Where one turn sends some rows of the set: a few examples, then the rows asked
pitiv: [-0.09,-0.39,-2.77,+0.81,+1.72,+1.38,-1.28,-0.63,+0.18,+2.30,+2.53,+2.35,+2.54,+1.73,+0.03,+2.35,-2.49,-1.13,+2.72,-0.79,+1.44,-0.03,-0.83,+0.19,+1.38,-2.58,-2.16]
koser: [+0.77,+1.60,-1.00,-3.02,+3.83,+1.05,+1.44,-0.55,+0.49,+1.09,-1.20,+1.92,+1.15,+0.95,-1.10,+2.04,-1.67,-1.36,+2.60,+0.64,+3.28,-1.22,-0.06,+2.75,+1.77,+0.88,-0.71]
givuf: [-0.74,+4.09,-1.14,+0.38,-1.71,+1.46,-0.08,+1.41,-1.68,-2.40,+1.91,+1.34,-0.27,+1.14,-0.73,-0.22,+0.31,-1.87,+0.90,-2.69,+2.28,-0.46,+0.07,+0.75,+0.12,-1.12,+0.35]
Maf: [+0.38,-1.06,-1.93,+1.64,+1.76,+0.01,+0.59,-1.59,-0.01,+0.24,+1.36,+4.04,-1.26,+3.62,+0.45,+3.07,-3.13,-1.39,+2.13,-0.89,+0.43,+0.49,-2.25,+0.74,+1.66,-1.68,-0.04]
fos: [-0.70,+0.25,-0.24,-1.32,+1.56,+2.51,+1.55,+1.11,-2.26,-1.66,+0.28,+2.17,-0.80,-0.69,-1.46,+1.11,-0.97,-1.17,+2.59,+0.88,+1.44,+0.37,-0.82,+5.18,-0.22,-1.05,+0.00]
teku: [-1.98,+0.22,-1.62,+1.14,+2.06,+2.10,+0.91,+2.43,-1.33,+2.11,-0.39,+4.77,-1.74,-0.30,-0.22,+0.54,+0.39,+2.10,+1.50,-0.06,+0.40,-0.43,-2.02,+1.22,-1.04,-2.71,+1.92]
Doli: [-2.52,+0.53,-0.74,-2.23,+0.67,+0.40,-0.99,+1.24,-0.64,+1.82,-1.01,+1.53,-2.53,+1.09,-0.04,-0.48,+0.38,+2.98,+1.94,-1.11,-1.15,-3.26,-0.20,-0.26,+0.95,-0.52,+0.00]
ris: [+0.05,+3.91,-0.68,+1.86,+1.31,-1.16,-0.15,-0.95,+0.26,-0.25,-0.61,+3.92,-0.51,+1.02,-0.77,+2.37,+0.08,-0.77,-0.05,-1.61,+0.51,-0.62,-4.09,+1.80,+0.09,+2.53,-0.12]
vebo: [-0.02,+2.92,-0.11,-2.96,+0.98,+0.62,-0.15,+1.26,+0.49,+1.93,-0.82,+1.82,-1.50,+2.54,-0.96,+0.17,-0.17,-0.58,+0.04,+0.66,+0.78,-2.33,+0.18,+0.16,+0.96,+3.85,-1.35]
refas: [-1.76,+1.89,-1.67,+2.73,-0.42,+1.28,-0.64,+1.73,-0.50,-1.20,+1.62,+3.39,-2.07,+2.11,-0.53,+0.77,-1.23,-3.55,+0.84,-1.75,+0.90,-0.19,+0.01,+0.50,+1.83,-2.65,+1.40]
Gofa: [+0.74,+3.29,-0.94,+1.87,+0.85,+0.01,-2.47,+0.42,-0.44,-0.45,+1.61,+2.94,+0.65,+0.67,+0.13,+2.73,-0.13,-1.44,-0.76,+0.59,+0.54,-0.15,-2.89,+0.10,+1.44,+2.46,-0.13]
bogu: [-0.85,+0.56,+0.78,-0.46,+1.68,+1.55,+1.55,-0.19,-3.30,-2.17,+0.36,+3.07,-0.69,-0.23,-0.39,-0.43,-2.72,-0.71,+1.52,+1.93,-0.27,-0.27,-1.48,+3.69,+0.12,-1.08,+0.49]
Zutes: [+2.10,+1.19,+1.71,+0.49,-0.50,+0.70,+0.25,+1.32,-1.18,+0.04,-0.13,+1.21,-1.75,+1.77,+1.33,-0.10,-2.18,+0.01,+3.24,-2.78,+0.55,-3.12,-1.79,+1.47,+1.66,-1.42,-3.34]
Zufav: [-1.38,+0.78,-1.58,+2.46,-1.56,+1.45,+1.53,+0.13,+1.33,+3.62,-0.55,+1.90,-0.77,+0.31,+0.10,+2.21,-1.86,+0.72,-0.51,-0.54,+2.64,-1.28,-4.51,+0.38,+0.85,-0.86,-0.16]
kis: [+0.83,+0.79,-1.19,-2.18,+3.87,+2.28,+0.41,-1.21,+0.82,+0.29,-0.63,+0.97,+0.54,+1.70,+0.87,+1.45,-2.75,-1.21,+2.07,+1.16,+3.75,-1.29,+0.00,+3.28,+1.38,+0.60,-0.60]
fef: [+2.07,-0.40,+1.12,+1.86,-0.28,+1.91,-0.68,+0.97,+0.79,+0.51,+0.17,-0.86,+0.47,+0.65,+1.21,-0.01,-2.42,-0.66,+2.13,-1.51,+1.00,-4.16,-1.24,-0.86,+0.38,-0.19,-0.97]
Baniz: [-1.95,+1.29,-1.70,+3.32,-1.10,+1.77,-0.11,+0.50,+1.58,+2.63,-0.32,+1.12,+0.79,-0.45,+0.12,+0.49,-0.07,-2.36,+0.66,-0.24,+1.11,-2.53,-1.31,-1.10,+1.18,-1.67,+1.32]
bapo: [+0.06,+1.05,-0.44,+0.13,+2.24,+3.31,+1.39,+1.00,-2.75,-1.41,+0.32,+2.81,-1.43,+0.62,-0.47,+0.81,-2.01,-0.95,+1.38,+1.88,+1.80,+0.30,-1.69,+4.78,-0.73,-1.63,+0.63]
ruziv: [-0.06,+2.54,-0.14,-2.47,+1.28,+0.59,-0.56,+0.82,+2.16,+2.27,+0.64,+1.56,-0.89,+1.52,+0.62,-0.54,-1.14,-0.62,-0.28,+0.66,+1.91,-1.98,+0.49,-0.33,+0.83,+3.73,-0.26]
koboz: [+1.32,-0.27,-1.89,-1.04,+4.16,+1.95,+1.56,+0.19,+0.29,+0.18,-2.29,+2.01,+1.50,+1.45,+1.05,+0.76,-0.80,-0.57,+2.63,-0.19,+4.17,-1.08,-0.13,+2.20,+1.55,+0.79,-0.65]
kobud: [+2.53,+0.89,-0.54,+1.79,+1.02,+0.22,+0.00,-0.77,-0.08,-1.30,+0.10,+2.38,-0.06,+1.87,+1.20,+2.09,-2.93,-0.93,-0.01,-1.51,+1.09,-1.48,-3.85,+0.31,-0.93,+2.71,+0.13]
nedaf: [+1.45,+0.19,+1.28,+1.90,+0.41,+0.14,-1.59,+1.74,-0.27,-0.38,+0.78,+0.86,-2.01,+1.68,+0.84,+1.79,-1.77,+1.38,+2.03,-1.57,+1.78,-2.90,-1.55,+0.43,+4.15,-1.65,-1.46]
mon: [-2.30,+0.49,-1.85,+0.68,+1.16,+1.73,+1.32,+2.98,+0.72,+2.25,-0.51,+5.18,-1.54,+1.23,+0.34,-0.14,+0.55,+1.13,+3.00,-0.12,+0.52,+0.73,-1.99,+1.27,-1.81,-0.71,+0.63]
Fodi: [-2.12,+0.52,-2.25,+0.10,+0.33,+0.95,+1.58,+2.48,-2.11,+2.14,-0.35,+3.72,-1.59,-0.93,-0.33,+0.44,+0.67,+1.96,+2.45,+0.02,+0.77,-0.29,-1.78,+2.21,-1.94,-1.35,+1.38]
Ruk: [-3.70,-0.05,-0.63,-0.41,+2.37,-0.62,-0.26,+0.60,-0.67,+0.70,-0.66,+1.18,-1.61,+1.73,+0.03,-1.42,-0.11,+1.67,+0.61,-1.43,+0.03,-4.00,+1.24,+0.04,+1.62,-0.60,+0.26]
Zera: [-0.24,-0.56,-1.01,+1.04,+1.39,-0.09,+0.46,-2.00,+0.33,+2.06,+2.45,+2.08,+0.22,+3.01,-1.64,+2.16,-0.10,-0.51,+4.04,-0.71,+0.63,-0.10,-0.26,+1.05,+2.17,-2.47,-2.01]
Parop: [-1.62,+2.42,-1.04,+1.05,-1.37,+2.53,-0.86,+1.56,-1.26,-1.87,+1.80,+1.01,-0.44,+0.90,-0.70,+0.02,-3.56,-1.61,-0.81,-3.04,+1.88,-0.92,-1.43,+1.78,-0.17,-1.83,-0.70]
kuv: [-2.37,-0.24,+0.36,-1.06,+1.28,+0.99,-1.30,+1.76,+0.12,+1.71,+0.53,+2.34,-2.65,+0.63,+0.04,-1.24,+0.41,+2.09,+0.07,-1.26,-1.05,-3.05,+0.73,-0.87,+1.22,-0.41,+0.18]
Sosuz: [-0.24,+2.81,+1.26,-2.11,+0.36,+1.64,+0.87,+0.88,+1.57,+1.53,+0.30,+1.01,-0.87,+2.45,-0.69,-1.21,-0.71,-1.15,+0.72,+2.18,+1.12,-0.99,-1.10,-0.34,+0.79,+3.25,+0.67]
Soro: [-1.34,+1.00,-2.22,+0.54,-1.60,+2.02,+1.99,-2.10,+0.35,+3.21,-1.21,+1.45,+1.41,-0.43,+1.37,+1.39,+0.32,-0.36,+0.82,-0.37,+1.43,-1.84,-3.46,-0.08,+0.51,-1.26,-0.83]

Doli turns into vebo
kobud turns into Maf
givuf turns into Soro
Now find these:
teku turns into kuv
pitiv turns into Parop
bogu turns into mon

Where one turn sends some rows of the set: a few examples, then the rows asked
relek: [+1.13,+1.46,+0.72,+1.96,-0.29,+1.68,-2.78,-2.22,-2.00,+3.02,-1.47,+1.51,-0.58,-2.62,+0.05]
Ziti: [+0.08,-0.21,-1.32,+1.86,-0.66,+0.18,-2.05,-1.45,+0.50,-2.03,+0.91,-0.07,-3.11,-0.34,+0.54]
ses: [-0.66,+0.50,+1.22,+2.12,-1.18,+3.17,-2.15,-2.15,-2.94,+0.00,-1.23,-2.54,-0.38,-4.03,-0.04]
rego: [+0.46,+2.04,+1.27,+0.91,-0.97,+4.42,-0.99,-2.61,-1.19,+2.00,+0.08,+0.20,-2.77,-1.58,-1.23]
peti: [-1.05,+3.87,+0.51,+1.83,+0.10,-0.37,-0.28,-2.56,-0.29,-0.51,+1.58,-2.40,-1.02,-2.77,+0.47]
Tamo: [-1.14,+2.96,+3.75,-0.38,-1.05,+1.25,-2.28,+1.12,-1.45,-0.47,+0.07,+0.43,+0.86,-0.30,-0.48]
vob: [-1.05,-0.72,+2.83,-0.77,+0.35,+1.57,-2.14,+0.33,+1.43,+0.14,+0.70,-1.41,-2.70,-1.20,-2.61]
Bute: [+2.20,+1.41,+2.14,-1.60,-1.82,+0.25,-2.40,-1.35,+0.77,-1.46,+0.52,-2.97,-0.60,-3.53,+0.08]
latas: [-1.64,+0.01,+2.63,-0.32,-0.25,+0.16,-1.45,+0.70,+1.09,-0.25,-0.54,-2.79,-1.25,-1.42,-2.18]
ral: [+1.06,+0.43,+1.49,+0.31,-0.89,+2.92,-3.46,-3.16,-2.37,+1.83,-0.17,+0.54,+1.24,-3.63,+0.57]
Zogu: [-0.30,+0.42,+4.35,+0.64,-0.19,+0.77,-4.15,+0.95,-1.88,-1.55,-0.27,+0.81,-1.86,-1.28,-0.93]
ninum: [+0.96,+1.51,+0.38,+3.05,+2.35,+0.98,-2.67,-1.81,-2.77,-0.05,+2.35,-2.36,-0.53,-4.07,+0.28]
geso: [-0.92,+2.98,+0.21,-0.65,+0.35,+1.58,-2.01,+0.02,-3.01,-1.78,+1.90,+0.55,+0.58,+0.07,-0.57]
Tol: [-0.88,+0.84,-0.51,+3.19,+1.33,+1.73,-2.69,-0.65,-1.11,+2.91,+2.68,+0.18,-1.98,-1.78,+0.39]
nuni: [+0.57,+0.36,+0.55,+0.88,-1.41,+0.72,-2.95,-3.25,-2.62,-0.33,-1.73,-0.76,+0.47,-4.14,+0.60]
vip: [+0.03,-0.19,+3.08,+0.10,+0.46,+1.91,-4.52,+0.17,-2.76,-2.21,+1.32,+0.94,-2.08,-1.15,-1.03]
gida: [+0.42,+1.92,+1.88,+0.84,-0.38,+3.28,-2.43,+1.30,+0.07,+1.24,+0.82,-2.73,+1.27,-3.92,+1.04]
bura: [-1.34,+4.04,+2.70,+1.70,-0.07,+2.14,-0.57,-1.45,+1.07,+1.28,+1.62,-1.58,-1.25,-2.66,+0.54]
guro: [-0.10,+0.95,+1.11,-0.12,-1.95,+3.48,-1.25,-3.72,-1.75,-1.35,-0.18,-2.08,-1.69,-3.27,-0.55]
lapu: [+2.87,+0.78,+0.87,+1.16,+1.86,-0.20,-3.91,-2.66,-1.40,-0.80,+1.82,-0.60,-1.25,-4.42,+0.42]
nage: [+1.59,+2.26,+3.10,+2.03,+0.97,+0.31,-2.99,-0.83,+1.30,+1.36,-0.15,+0.67,-2.73,-3.86,+0.58]
nim: [-0.30,+0.26,-1.45,-0.54,+1.99,-0.37,-2.57,+0.28,-1.22,+0.47,+0.91,-0.67,+2.01,-1.74,-1.00]
rodof: [+0.00,+2.04,+0.32,+1.59,-1.42,+2.21,-0.54,-2.86,-1.51,-0.07,-1.49,-1.13,-3.48,-2.09,-1.20]
segan: [-0.12,+1.43,-0.97,-0.95,-0.07,+1.98,-2.94,-2.19,+0.39,+0.92,+3.50,+0.71,+0.71,-2.67,+1.57]
Zer: [+1.36,+0.88,+2.52,+2.57,-0.40,-0.08,-2.09,+0.21,-0.61,+0.60,-0.36,-3.46,-3.11,-2.67,-1.10]
Ziba: [+2.12,+0.27,+2.95,+1.00,-0.91,+2.72,-2.77,+0.29,-0.34,+1.50,+1.36,-1.91,+2.27,-0.89,+0.38]
vik: [+1.99,-0.73,+2.44,+0.09,-2.12,-1.10,-3.05,-2.10,+0.05,-1.28,+0.63,-1.91,+0.53,-0.98,+0.28]
Mer: [+0.16,+2.41,-1.40,+1.30,-0.24,-0.98,-2.32,+0.06,+0.21,+0.37,-0.43,-0.56,+0.57,-3.44,+1.78]
zis: [-0.38,+1.82,+4.52,-0.80,-1.22,+0.41,-3.40,+0.45,-0.98,-1.44,-0.33,+0.81,-0.41,-0.86,-0.61]
gir: [-0.69,+1.77,+0.03,+0.80,+1.29,+1.97,-2.81,+0.52,-3.84,-1.84,+1.85,+0.62,-0.64,-0.23,-0.91]
tesi: [+0.05,-1.09,+1.14,-0.83,+1.38,+0.58,-2.85,-0.25,+1.05,+0.15,+0.85,+0.39,-3.36,-0.93,-2.57]
Beni: [-0.13,+2.53,+0.43,+0.83,+0.89,+1.56,-1.45,-3.29,-1.65,-0.92,+3.55,-2.72,+0.25,-3.38,+0.42]
kes: [+2.40,+1.57,-0.80,-1.07,-0.76,+2.44,-1.94,-1.10,+1.10,-0.46,+1.91,+0.61,+0.48,-0.29,+0.90]
ligor: [-1.35,+0.51,+0.26,-0.46,+0.87,+0.64,-1.88,+0.75,-0.72,+0.42,+0.59,-2.43,+2.71,-1.93,-1.05]
kar: [+0.50,+3.35,+3.11,-0.14,-0.48,+0.90,-1.69,-2.26,+2.33,+0.52,+1.13,+0.27,-2.08,-3.21,+0.70]
kog: [+0.20,+0.80,-0.79,+2.85,+0.53,+4.03,-1.78,+0.85,+0.19,+0.74,+1.56,-0.09,-1.36,-0.20,+0.66]
mazi: [+0.87,+0.52,-0.25,+0.67,-0.07,-1.39,-2.60,-3.19,-0.30,+0.17,+2.47,-0.02,-3.77,-1.39,-0.64]
ruto: [-0.25,-1.42,+2.46,+3.93,-0.81,+0.49,-2.83,-0.17,-0.93,-0.08,+0.33,-2.55,-1.34,-0.94,+0.00]
Renob: [+1.17,-0.24,+3.05,+0.30,-0.20,+2.91,-2.68,-2.00,-0.50,+1.06,+3.65,-2.25,-3.04,-1.87,-1.50]
res: [-1.70,+0.42,+1.63,-1.51,-0.34,+0.11,-1.50,+0.21,+0.51,-0.66,+0.19,-3.07,+1.35,-1.84,-1.49]
nofi: [+2.53,+0.91,+3.08,+0.96,+1.83,+2.27,-4.22,-1.57,-0.07,+0.90,+1.88,+0.25,-1.47,-4.44,+0.56]
Vos: [-0.32,-1.75,+1.84,+0.74,-1.11,+3.30,-2.85,-2.11,+0.20,-1.40,+3.23,-1.44,-1.61,-0.80,+0.19]
lik: [+0.32,-0.54,-1.19,-0.96,+2.57,+1.02,-3.38,-0.18,-0.76,+0.86,+2.10,+0.83,+0.42,-1.40,-1.37]
Kos: [+0.21,-0.97,-0.27,+0.16,+2.68,+1.06,-3.36,+0.40,-0.23,+1.34,+1.28,+1.01,-2.00,-1.02,-2.09]
sok: [+1.54,+2.06,+0.58,-0.29,-1.20,+1.88,-1.95,-3.81,-0.93,+1.81,-0.38,+1.95,-1.92,-1.80,-0.58]
val: [-1.09,+3.67,+1.47,-0.05,-0.41,+0.43,-1.66,+0.80,-2.15,-1.14,+0.27,+0.44,+0.85,+0.24,-0.41]
Vame: [-0.01,+0.48,+0.81,+0.37,+1.07,+1.02,-3.89,-0.15,-3.47,-2.84,+1.41,+1.10,-2.02,-0.76,-1.00]
Gese: [+2.60,+1.81,-0.15,+2.16,-0.43,-0.34,-1.99,+0.72,-0.07,+0.91,-1.00,-0.47,+0.77,-0.38,+0.63]

latas turns into res
Zer turns into Bute
kes turns into kog
Now find these:
Beni turns into ninum
zis turns into Tamo
guro turns into ses

